Each row below has a hidden score, from 0 to 20, with 10 about the middle. What is it? The score is a weighted sum of the row's numbers plus the product of two more (or one squared), each taken from its middle value.
[-0.4 -0.6 -0.2 -0.3 -1.5 -1.1 -1.1  0.0  0.7  1.2 -0.3 -0.1  0.1 -0.4  0.1  0.6] >> 12
[ 0.5  2.1  2.0  1.4  1.0  0.3  0.0 -0.4 -0.3 -1.8 -1.3  1.5  1.9 -0.3  0.3  1.4] >> 11
[-0.3 -1.7 -2.1  0.6 -1.5 -1.6 -1.0 -0.2  1.9  1.0  1.1 -1.6  1.4  0.6 -0.4 -1.4] >> 19
[-0.8 -0.9  0.1 -0.3 -1.0 -0.9 -1.2 -0.3 -0.5  0.8  0.8  0.6  0.2 -0.2  0.3  0.1] >> 11
[-0.2 -0.9 -2.3  0.2 -0.5 -0.5 -0.5  1.0 -0.4  2.0 -0.2 -1.2 -0.3  0.2 -0.3  0.5] >> 6
[ 0.1 -1.7 -0.9 -1.4 -1.1  0.3 -0.9  0.0  0.9  1.1  0.3 -1.3 -0.4  0.5 -0.4 -1.3] >> 9
[ 0.5  2.5  0.6  1.9 -0.1  0.4  1.7 -0.1 -0.4 -2.3  1.3  1.1  0.5 -1.6  2.3 -0.1] >> 9
[ 0.5  1.2  0.9 -0.3  0.6  2.1  0.3 -0.8 -0.1 -0.9  0.1 -0.4 -0.4  1.0  0.3  0.8] >> 4
[ 0.6  0.9 -0.4  1.6 -0.1 -2.0  0.0 -0.2  0.2 -0.2 -0.3  0.1  1.9 -0.7  1.0 -0.1] >> 8
[-0.6 -0.6 -1.9 -1.4 -2.2  2.0  1.3 -0.2  1.7  0.7  3.8 -2.0 -2.2  1.2  0.9 -1.8] >> 9
[ 0.5  1.5  2.4 -0.4 -2.6  1.7 -0.1 -2.1  2.8 -2.0  2.5 -0.9 -0.7  0.8  1.7 -0.4] >> 9
[ 1.5 -0.3  0.7 -3.0  0.1  2.4 -0.3 -0.3  1.4  0.6 -0.8 -2.5 -1.9  2.3 -1.3  0.5] >> 13
[ 0.0 -2.5 -1.9 -3.7 -0.8  2.1  0.0  0.1  0.7  2.4  2.2 -3.2 -3.1  2.6 -1.5 -2.2] >> 8
[-0.5 -2.0 -1.4  0.4 -0.6 -0.8  0.0  0.4 -0.3  0.9  0.8 -0.6  0.5 -0.1 -0.8 -1.3] >> 16
[ 0.8 -1.3 -0.7  0.2 -0.3 -1.8 -1.4  0.2 -0.5  1.9 -2.7  0.4  1.1  0.3 -1.8  1.0] >> 12
[-0.6  0.1  0.5  0.8  1.2 -1.0  0.5  0.0 -1.4 -0.8 -0.2  1.8  0.1 -0.8  0.2  0.4] >> 11
[-0.3  1.6  0.0  0.5  0.5  0.5  1.6  0.5 -1.0 -0.7  0.6  0.7 -0.3 -0.8  1.1 -1.0] >> 13
[ 0.3 -0.6 -0.5  0.5  1.3 -1.3  0.3  0.5  0.6 -0.9 -0.2  0.1  0.2 -0.6 -0.1 -1.0] >> 8
[-0.1  0.5  0.3  0.5 -0.1  0.3  0.2 -0.6  0.9 -1.3  1.2  0.1 -0.6  0.1  1.0  0.0] >> 8
[-0.1  0.0 -0.5  0.3  0.7 -0.7  0.3 -0.3  0.1 -0.6  0.7  0.5 -0.4 -0.8  0.5 -0.7] >> 10
[-0.3 -1.9 -1.3 -1.2 -1.0 -0.4 -1.4 -0.2  0.5  1.8  0.9 -1.5 -0.1  1.6 -0.6 -0.4] >> 8
[ 0.4 -1.0 -0.4 -0.4 -0.5  0.1 -1.2  0.0  1.3  0.7 -0.2 -1.2  0.5  1.1 -0.9  0.4] >> 7
[ 0.8 -0.4 -0.6 -0.7 -2.2  0.2 -1.2 -0.8  1.0  1.4 -0.2 -1.1 -0.5  0.6 -0.4  0.3] >> 9
[ 0.2  0.6 -0.9  0.0 -0.5  0.8  1.2 -0.2  0.5 -0.3  1.0 -1.0 -0.1 -0.1  0.7 -1.1] >> 8
[-0.2 -1.6 -1.5 -1.1  0.9 -0.6  0.3  0.4 -0.4  1.1  0.8 -0.9 -1.1  0.2 -0.2 -1.3] >> 7
[ 0.1 -0.3 -1.5  0.7  0.4 -1.4 -0.5 -0.1 -1.8  1.7 -1.4  0.3  1.6 -0.1 -0.5  1.2] >> 9
[ 0.9  0.0  1.0 -1.1 -1.3 -0.3 -0.9 -1.4  0.9  0.1  0.6 -1.5  0.1  1.1  0.0  0.1] >> 8
[ 0.2  0.5  2.5 -0.3  0.9 -0.3 -0.5 -0.2 -1.1 -1.2 -1.1  1.6  1.3 -0.6  0.5  0.4] >> 17
[-0.7 -1.5 -0.8 -1.9 -0.5  0.0 -0.6  0.8 -0.6  1.8 -0.1 -0.6 -1.9  0.2 -1.0 -0.3] >> 10
[-0.8 -0.2  0.5 -0.6 -1.2  0.9 -0.1  0.1  1.0 -0.3  1.5 -0.3 -0.8 -0.3  0.5 -1.0] >> 11
[-1.1  0.9  1.0  1.4  0.6 -0.7  1.4 -0.5 -0.8 -1.9  0.8  2.5  0.3 -1.9  1.5 -0.1] >> 17
[-0.9 -1.9 -1.9 -0.8  1.0  0.6  0.6  1.2 -0.8  1.1  0.9 -0.6 -0.9  0.1 -0.7 -1.9] >> 8
[ 1.2  0.0  0.8 -1.2  0.6  0.7 -1.0 -0.4 -0.1  0.6 -2.1 -1.1 -0.2  1.3 -1.5  1.0] >> 6
[-0.5 -1.1 -0.3 -0.5  1.2 -0.7  0.7  0.3  0.6 -1.1  0.2  0.0 -0.7 -0.3 -0.6 -1.4] >> 15
[-1.1  0.1  1.1  0.1 -1.2 -0.4 -0.6  0.4  0.1 -0.1  0.0  1.2 -0.5 -0.7  0.7  0.8] >> 11
[ 0.4  0.0 -1.0  0.0  0.8  0.0  0.2  0.0 -1.0  0.9 -1.0  0.3  0.1  0.2 -0.1  0.3] >> 8
[-1.2 -2.1 -1.9 -0.9  0.3  0.9  1.1  0.9 -0.9  1.2  1.6 -0.9 -1.6  0.2 -0.7 -2.5] >> 13
[ 0.1 -1.0 -1.0  0.8 -0.1 -1.5 -0.3  0.0  0.5  0.1  0.1 -0.3  1.0 -0.4 -0.2 -0.8] >> 12
[ 0.6  0.6 -0.4 -0.1 -1.2  2.2  0.8 -0.2  1.7 -0.4  1.5 -1.3 -1.4  0.7  1.0  0.1] >> 5
[-0.9 -0.1  0.3 -0.5 -1.0  1.1  0.0  0.0  0.1 -0.6  1.3  0.9 -0.6 -1.1  1.1 -0.3] >> 10
[-0.1 -0.4  0.7 -0.3 -0.4 -0.7 -0.2 -0.2  1.2 -0.5  0.7 -0.3 -0.4  0.0 -0.1 -0.3] >> 11
[-0.7 -1.2 -2.0 -1.1  0.6  0.6  0.8  1.6 -0.5  1.8 -0.1 -1.3 -1.5  0.4 -0.7 -0.5] >> 6
[ 0.0  0.7  0.3  0.4 -0.2  0.1  0.4 -0.1  1.0 -1.5  0.5 -0.2 -0.3 -0.1  0.5 -0.3] >> 9
[-0.9  0.5  0.5 -0.8 -0.4  1.6  0.6  0.2 -2.0  0.6  0.0  1.9 -2.1 -0.3  0.8  1.3] >> 12
[-0.5 -0.4  0.3  0.2 -2.0 -1.4 -1.4 -0.2  0.8  0.6 -0.1 -0.1  0.4 -0.4  0.0  0.7] >> 17
[-1.1 -0.1 -0.3  0.7 -1.0  0.7  0.9  0.4  0.7 -0.4  1.9  0.3 -0.1 -0.5  0.5 -1.3] >> 12
[ 0.4  0.6 -0.6  0.0 -0.1  1.0  1.0  0.2  0.4 -0.1  0.7 -1.4 -0.3  0.6  0.6 -0.8] >> 5
[-0.1  0.0 -0.1  0.2  0.1  0.1 -0.1 -0.6  0.0 -0.3  0.7  0.1 -0.4  0.5  0.3 -0.2] >> 8
[-0.4  0.5 -0.4  0.0  0.8  0.7  1.2  0.6 -0.9  0.0  0.7 -0.8 -0.7 -0.3  0.7 -0.7] >> 5
[-0.6  0.0  0.2 -0.2  1.7  0.1  0.8  0.3 -1.1 -1.1 -0.4  1.0 -0.8 -0.3 -0.2 -0.2] >> 10
[-0.8  0.3  0.7 -0.2  0.0  0.4  0.1 -0.5  0.2 -0.8  1.4  0.5 -0.4 -0.5  0.8 -0.2] >> 13
[ 0.2  1.5  0.4  1.4 -0.4 -0.2 -0.1 -0.6  0.5 -0.6  0.5  0.1  0.9  0.1  2.0  1.3] >> 3
[ 0.8  0.5 -0.5  1.4  0.8 -1.3  0.4  0.1 -0.6  0.4 -0.7  0.3  1.7 -0.8  0.3 -1.0] >> 11
[-0.8 -0.2  0.3 -0.3 -0.3  0.3  0.1 -0.4 -0.6 -0.3  1.1  0.7 -0.3 -0.7  0.9  0.3] >> 12
[ 0.6 -0.6 -1.8 -0.6 -0.3  0.8  0.4 -0.3 -0.7  1.9  0.8 -1.5 -0.5  0.5  0.1 -1.2] >> 5
[-0.5 -0.4  0.8 -0.5  0.3  0.4  0.1  0.0  0.0 -0.6  0.1  0.5 -0.5  0.1 -0.1  0.1] >> 10
[ 0.4 -0.5 -0.1  0.6  1.1 -1.0 -0.9  0.5 -0.4  0.4 -1.9  0.6  1.3  0.0 -1.4  0.1] >> 10
[-0.3 -0.2  0.2  0.9 -1.9 -0.2 -0.8 -0.3  1.5 -0.8  0.5  0.3  1.0 -0.9  0.9  0.0] >> 12
[ 0.9  0.5  1.8 -0.9 -0.4  0.2 -0.2 -0.8  1.2 -1.3 -0.1 -0.5  0.6  0.4 -0.4 -0.4] >> 14
[ 0.6  0.4  0.5  1.0 -0.8 -0.7 -1.1 -0.3 -0.1 -0.1 -1.7  1.3  0.7 -0.5 -0.6  0.9] >> 11
[ 1.0  0.9  2.0 -0.7  0.6  1.8 -0.1 -0.2  0.1 -0.5 -1.7 -0.2 -0.6  0.8 -0.4  1.5] >> 8
[ 1.3  1.3  1.6 -0.5 -0.7  1.3 -1.3 -1.6  1.8 -0.5 -1.0 -1.0  0.2  1.2 -0.6  1.9] >> 7
[-1.4  1.1  1.3  0.2 -0.7  0.0  0.3  0.4 -0.3 -1.4  0.4  2.0 -0.9 -1.4  1.3  0.6] >> 12
[-0.3  1.0  0.0  2.0 -0.4 -0.2  0.6  0.7  0.0 -0.5 -0.2  1.3  0.5 -1.7  0.7  0.7] >> 9
[-0.5 -1.3 -0.3 -0.9 -0.2 -0.1 -0.6  1.0 -0.3  0.9 -0.5  0.1 -0.7  0.0 -0.8  0.0] >> 10
[ 0.0 -1.8 -1.3 -1.4  0.6  0.1 -0.1  0.1  0.3  0.8 -0.2 -1.4 -0.7  1.1 -1.1 -1.0] >> 9
[ 0.4 -0.2 -0.7 -0.5  0.5  0.3  0.7  0.2  0.2  0.6 -0.7 -0.4 -0.4  0.5 -0.7 -0.4] >> 12
[ 0.4  1.1  2.4  1.0 -0.4 -1.7 -1.7 -1.1 -0.5 -1.3 -0.9  1.1  2.6 -0.8  0.4  0.9] >> 11
[ 0.7  0.7 -0.7  0.8  0.2 -0.8  0.5  0.0  0.2 -0.1 -0.1 -0.6  1.4 -0.3  0.1 -0.7] >> 9
[ 0.7  1.7  1.8 -0.1  1.3  0.2 -0.7 -0.4 -1.1 -0.3 -2.3  1.1  0.6  0.2 -0.5  2.3] >> 11
[-0.5 -1.9 -0.9 -0.7 -0.3 -1.5 -0.8  1.1 -1.2  1.9 -1.4  0.2 -0.1 -0.4 -1.8 -0.1] >> 13
[-0.1 -1.7 -1.6 -2.1  0.6  0.9 -0.3  0.8  0.0  1.6  0.3 -1.6 -1.5  1.3 -1.5 -0.6] >> 7
[-0.3 -0.3 -0.2  0.1  1.5 -0.7  0.0  0.2 -1.2  0.0 -1.0  1.0  0.3 -0.1 -0.7 -0.2] >> 10
[-0.7 -0.8 -1.3  0.7 -0.1 -0.5  0.0  0.4 -0.8  0.4  0.7  0.6  0.8 -0.5  0.1 -1.0] >> 10
[ 0.2  1.0  0.2 -0.2 -0.1  1.6  1.8  0.6  1.1 -1.7  1.4 -0.7 -1.2  0.1  0.9 -1.2] >> 13
[ 0.6  1.5  0.4  1.5  0.8 -0.2  1.2  0.2 -0.2 -1.7 -0.3  0.6  1.2 -1.1  0.4 -1.2] >> 11
[ 0.2  1.3  1.0  0.9  1.0  0.0  0.7  0.2  0.3 -1.5 -1.0  0.5  0.5 -0.3  0.3  1.0] >> 7
[-0.1  0.7  0.0 -0.7  0.8  1.8  1.5  0.0  0.3 -0.2  0.4 -0.1 -1.7 -0.1  0.2 -0.6] >> 9
[-0.6 -0.3  0.9  0.2  1.0 -1.2 -0.4 -0.1 -1.0 -0.6 -0.5  0.9  0.9 -0.8 -0.2 -0.3] >> 15
[ 0.8  0.0 -0.3 -0.2  0.0  0.9  0.6  0.3  1.3 -0.1 -0.3 -1.2 -0.8  0.4 -0.7 -0.1] >> 7
[ 1.0  0.6  2.3  0.8 -0.7 -1.0 -1.6 -1.2  1.3 -1.4 -0.6 -0.1  2.3  0.0 -0.3  0.2] >> 10
[-0.7  1.1 -0.3  2.3 -0.6 -0.8  0.0  0.5 -0.1  0.1 -0.4  1.4  0.8 -1.4  1.7  1.0] >> 6
[-1.1  1.3  0.9  1.0 -0.7  0.8 -0.2 -0.4  0.1 -1.4  1.3  1.2  0.0 -0.4  1.3  0.9] >> 12
[ 0.0  1.7  1.5  1.3  1.4 -0.2  2.1  0.7 -1.4 -2.0 -0.6  1.7  0.6 -1.9  0.5 -0.7] >> 13
[ 0.8 -0.2 -0.9 -0.7  0.9  1.2  1.4  0.6  0.5  0.0  0.2 -1.5 -0.8  0.6 -0.2 -1.9] >> 12
[-1.3  0.8  0.7  0.2  0.0 -0.1 -0.1  0.1 -0.9 -0.4  1.2  1.5  0.0 -0.3  1.3  0.4] >> 10
[-0.1  0.6  0.1 -0.4 -2.3  1.2 -0.2 -0.4  1.2  0.3  1.0 -0.2 -1.1  0.8  0.3  0.9] >> 12
[ 0.4 -1.3 -1.6 -1.6  0.0  0.8  0.7  0.1  0.9  1.2  0.0 -1.8 -1.3  1.3 -1.1 -0.7] >> 9
[-0.3 -0.3  0.0  0.6 -0.8 -0.5 -0.2 -0.7  0.5 -0.2  0.6 -0.7  0.5  0.7  0.6  0.3] >> 15
[-0.8 -0.8 -1.4  0.8 -1.1 -0.6 -0.2  0.0 -0.1  1.1  1.6  0.3  0.8  0.0  0.7 -0.5] >> 10
[-0.7  0.3  0.9 -0.5 -0.9  0.3 -0.4  0.1  0.6 -0.2  1.1  0.6 -0.7 -0.5  0.6 -0.3] >> 12
[-0.8 -1.0 -1.3 -0.4  0.7  0.6  0.8  0.6 -0.8  0.8  1.4  0.2 -0.5 -0.2 -0.1 -1.7] >> 10
[ 0.1 -1.5 -0.5 -1.8 -0.1  0.9 -0.1  0.1  0.8  0.8  0.2 -1.5 -1.2  1.6 -1.3 -0.8] >> 9
[-0.8 -0.2 -0.8  1.8  0.6 -1.8  0.1  1.0 -1.3  1.0 -1.1  1.4  1.1 -1.5  0.0  1.2] >> 11
[ 1.3  0.9  1.3 -0.9 -0.5  2.5  0.6 -1.4  2.0 -1.0  0.2 -1.8 -0.1  2.3 -0.9 -0.1] >> 10
[ 0.5  0.5 -0.7  1.0 -0.2 -0.8 -0.7 -0.6 -0.1  1.0 -0.4 -0.4  1.3  0.3  0.3  1.1] >> 6
[ 1.1  1.3  0.9 -0.5  0.0  2.1 -0.2 -0.9  0.5 -0.6  0.3 -1.1  0.2  1.4  0.2  0.9] >> 5
[ 0.3  1.1  1.3  1.3  0.9 -1.6 -0.1  0.4 -0.5 -1.1 -2.0  1.3  2.0 -0.8  0.1  1.4] >> 11
[-0.5 -0.5  0.1  0.0  2.4 -1.5  0.9  1.0 -0.4 -0.5 -0.7  1.1 -0.3 -1.3 -0.1 -1.3] >> 11
[ 0.8 -0.6 -0.8 -0.4 -1.3  0.2 -1.1 -0.2  0.3  1.7 -0.5 -0.4 -0.1  0.9 -0.9  0.7] >> 13
[-0.4 -1.1 -1.0 -1.1 -0.8 -1.0 -1.1  0.8  0.0  2.1 -0.5 -0.5 -0.8  0.1 -0.8 -0.2] >> 11
[-0.9  0.4  0.3  1.7 -1.0 -1.2 -1.8 -0.4 -0.4 -0.1  0.2  1.3  1.8 -0.2  0.7  1.2] >> 12
[-0.6 -0.5 -1.2 -0.3  0.1  0.4  0.8  0.5  0.0  0.9  0.1 -0.2 -0.8  0.0  0.2 -0.3] >> 8
[ 0.1 -0.8 -1.3  1.6 -1.7 -1.3 -0.3 -0.2  2.2 -0.3  1.2 -1.3  1.8  0.0  0.1 -1.4] >> 16
[-0.3  0.2  0.8 -0.2 -0.4  0.7  0.1 -0.6  0.4 -0.8  0.7  0.2 -0.5  0.5  0.2  0.2] >> 10
[ 0.6 -2.3 -0.8 -0.9 -0.4 -1.9 -1.9  1.2  0.3  2.3 -2.3 -0.6  0.3  0.7 -2.6  0.0] >> 17
[ 0.5 -2.1 -1.7 -1.7 -0.1  0.5  0.1 -0.1  1.6  1.1  1.4 -2.7 -1.8  1.3 -0.3 -1.7] >> 5
[ 0.8  1.5  2.4  0.5  0.9  0.5 -0.4 -0.5  0.2 -1.4 -2.6  1.4  0.8  0.0 -0.6  2.0] >> 11
[-1.2 -1.2 -1.4  0.4  0.0 -0.8  0.2  0.9 -1.4  1.1  0.4  0.8  0.5 -0.4  0.6 -0.9] >> 9
[-0.2 -0.4 -0.4 -0.1  1.2 -0.6  0.8  0.4  0.0 -0.6 -0.1 -0.1 -0.5  0.0 -0.6 -0.1] >> 11
[-0.1 -0.9 -0.4 -0.8 -0.6  0.3 -0.4  0.0 -1.4  1.9 -1.1  0.1 -0.9  0.3 -1.0  0.8] >> 9
[-0.8  0.5 -0.2  0.4  1.5 -0.5  0.5  0.7 -1.7 -0.2 -0.4  1.5 -0.2 -0.4  0.1  0.5] >> 9
[ 0.1 -0.4 -0.6 -0.6  1.7 -0.1  1.3  1.1 -0.5  0.2 -0.6 -0.8 -0.4 -0.3 -1.1 -1.1] >> 9
[ 0.9  0.6  1.9 -0.4  0.0 -0.3 -0.9 -1.0  0.2 -1.0 -0.6 -0.1  1.3  0.6 -0.1  0.0] >> 11
[-0.4 -0.2  0.1 -0.8  1.7  0.9  2.0  0.4 -0.1 -1.1  1.2  0.2 -1.9 -0.6  0.4 -2.1] >> 9
[ 0.1  0.5  0.1  0.2  2.0  0.2  1.8  0.8 -1.5 -0.9 -0.4  0.8  0.0 -1.3  0.2 -1.3] >> 11
[-0.7 -1.5 -0.4 -1.1  0.5  0.1 -0.3  0.1 -0.9  0.8  0.2 -0.4 -0.3  0.2 -0.6 -0.3] >> 14
[ 0.7  1.9  1.0  0.8 -0.7  0.5  0.3 -0.5  2.1 -1.5  0.6 -0.8  0.1  0.3  1.1  0.8] >> 6
[ 0.9  0.1  0.3  0.2  1.9 -0.5 -0.8 -0.4 -2.0  1.0 -2.2  0.4  2.1  1.0 -1.3  1.2] >> 8
[ 0.1 -0.1 -0.1 -1.4  1.6  1.4  1.4  0.7 -0.4  0.0 -0.1 -0.7 -1.8  0.4 -0.6  0.2] >> 6
[-0.3  0.4  1.0  2.1  0.4 -2.0 -0.5 -0.4 -1.2 -1.3 -0.6  2.5  2.4 -1.8  1.0  1.1] >> 11
[ 0.0  1.1  2.3 -0.3 -0.6  0.7  0.0 -1.0 -0.5 -1.4  0.3  0.7  0.5 -0.4  1.0 -0.3] >> 10
[-0.5 -2.6 -2.2 -0.9  0.1  0.1  0.3  1.0 -0.8  2.2  0.6 -1.4 -0.2  0.8 -1.5 -1.5] >> 9
[ 0.4 -0.2  0.0 -0.6 -1.3  0.2 -0.7  0.3  0.2  0.3 -0.8 -0.1 -0.8  0.6 -1.0  0.4] >> 14
[-0.6 -0.5  0.1  0.6 -0.3 -0.1 -0.9 -0.8  0.5  0.0  0.4  0.2  0.6  0.5  0.2  0.7] >> 18
[-0.5 -0.1  0.4 -0.3 -0.5 -0.7 -0.6  0.2 -0.7 -0.2  0.3  0.9  0.3 -0.8  0.2 -0.4] >> 12
[-0.5  0.4  1.0  0.3 -0.1  0.1  0.2 -0.4  0.0 -1.0  0.8  0.6  0.0 -0.8  0.4 -0.1] >> 14
[-0.3  0.0 -0.1  1.2 -1.3 -2.1 -1.8 -0.7  0.0  0.6  0.2  0.5  1.8  0.1  0.7  1.1] >> 10
[-0.9  0.8  1.6  0.9  1.4  0.6  0.5  0.5 -1.2 -1.7 -0.1  2.0 -0.1 -1.0  0.6  0.8] >> 7
[ 0.0 -0.5 -0.7  0.6  0.4 -1.7  0.0  0.2 -0.7  0.1  0.2  0.5  0.4 -0.9  0.1 -0.7] >> 9
[ 0.4  0.9 -0.4  0.5  0.6 -0.5  1.2  0.3  0.3 -1.0 -0.1 -0.2  0.7 -0.5  0.4 -0.4] >> 10
[-1.2 -1.3 -1.7  0.3  0.5 -0.3  0.0  0.9 -1.1  0.8  0.8  0.8  0.3 -0.3  0.2 -1.5] >> 9
[ 0.4  1.0  1.8  0.2 -0.1 -1.1 -0.9 -1.0 -1.1 -0.3 -0.4  1.0  1.7 -0.4  0.5  0.3] >> 12
[ 0.4  0.7  0.9 -0.3  0.8  1.3  0.5  0.2  0.7 -1.5 -0.3 -0.2 -0.6  0.5  0.0  0.2] >> 8
[ 0.0 -1.3 -0.2 -0.9  2.4 -0.7  0.4  0.7 -1.2  0.3 -1.3  0.3 -0.4  0.5 -1.4 -1.0] >> 10
[ 0.1 -1.7 -0.7 -0.9  2.7 -1.1  1.1  1.1 -1.2 -0.2 -0.9  0.5 -0.4 -1.1 -1.7 -1.3] >> 11
[ 1.1  0.3  0.1 -0.9  0.3  0.9  0.1 -0.8  0.3  0.5 -0.6 -1.1  0.4  2.0 -1.0 -0.3] >> 16
[-0.1  1.2  1.2 -2.0  0.8  2.9  0.6 -0.3 -1.0  0.1 -0.3  0.0 -2.3  0.6  0.0  1.5] >> 6
[-0.5 -0.3  0.5  0.1 -0.3 -0.1  0.0  0.1  0.6 -0.2  0.2  0.6  0.1 -0.8  0.3 -0.6] >> 11
[-0.4  0.0 -0.3  1.2  0.2 -1.3 -0.4  0.0  0.0 -0.3  0.0  0.7  0.6 -0.3  0.3  0.4] >> 10
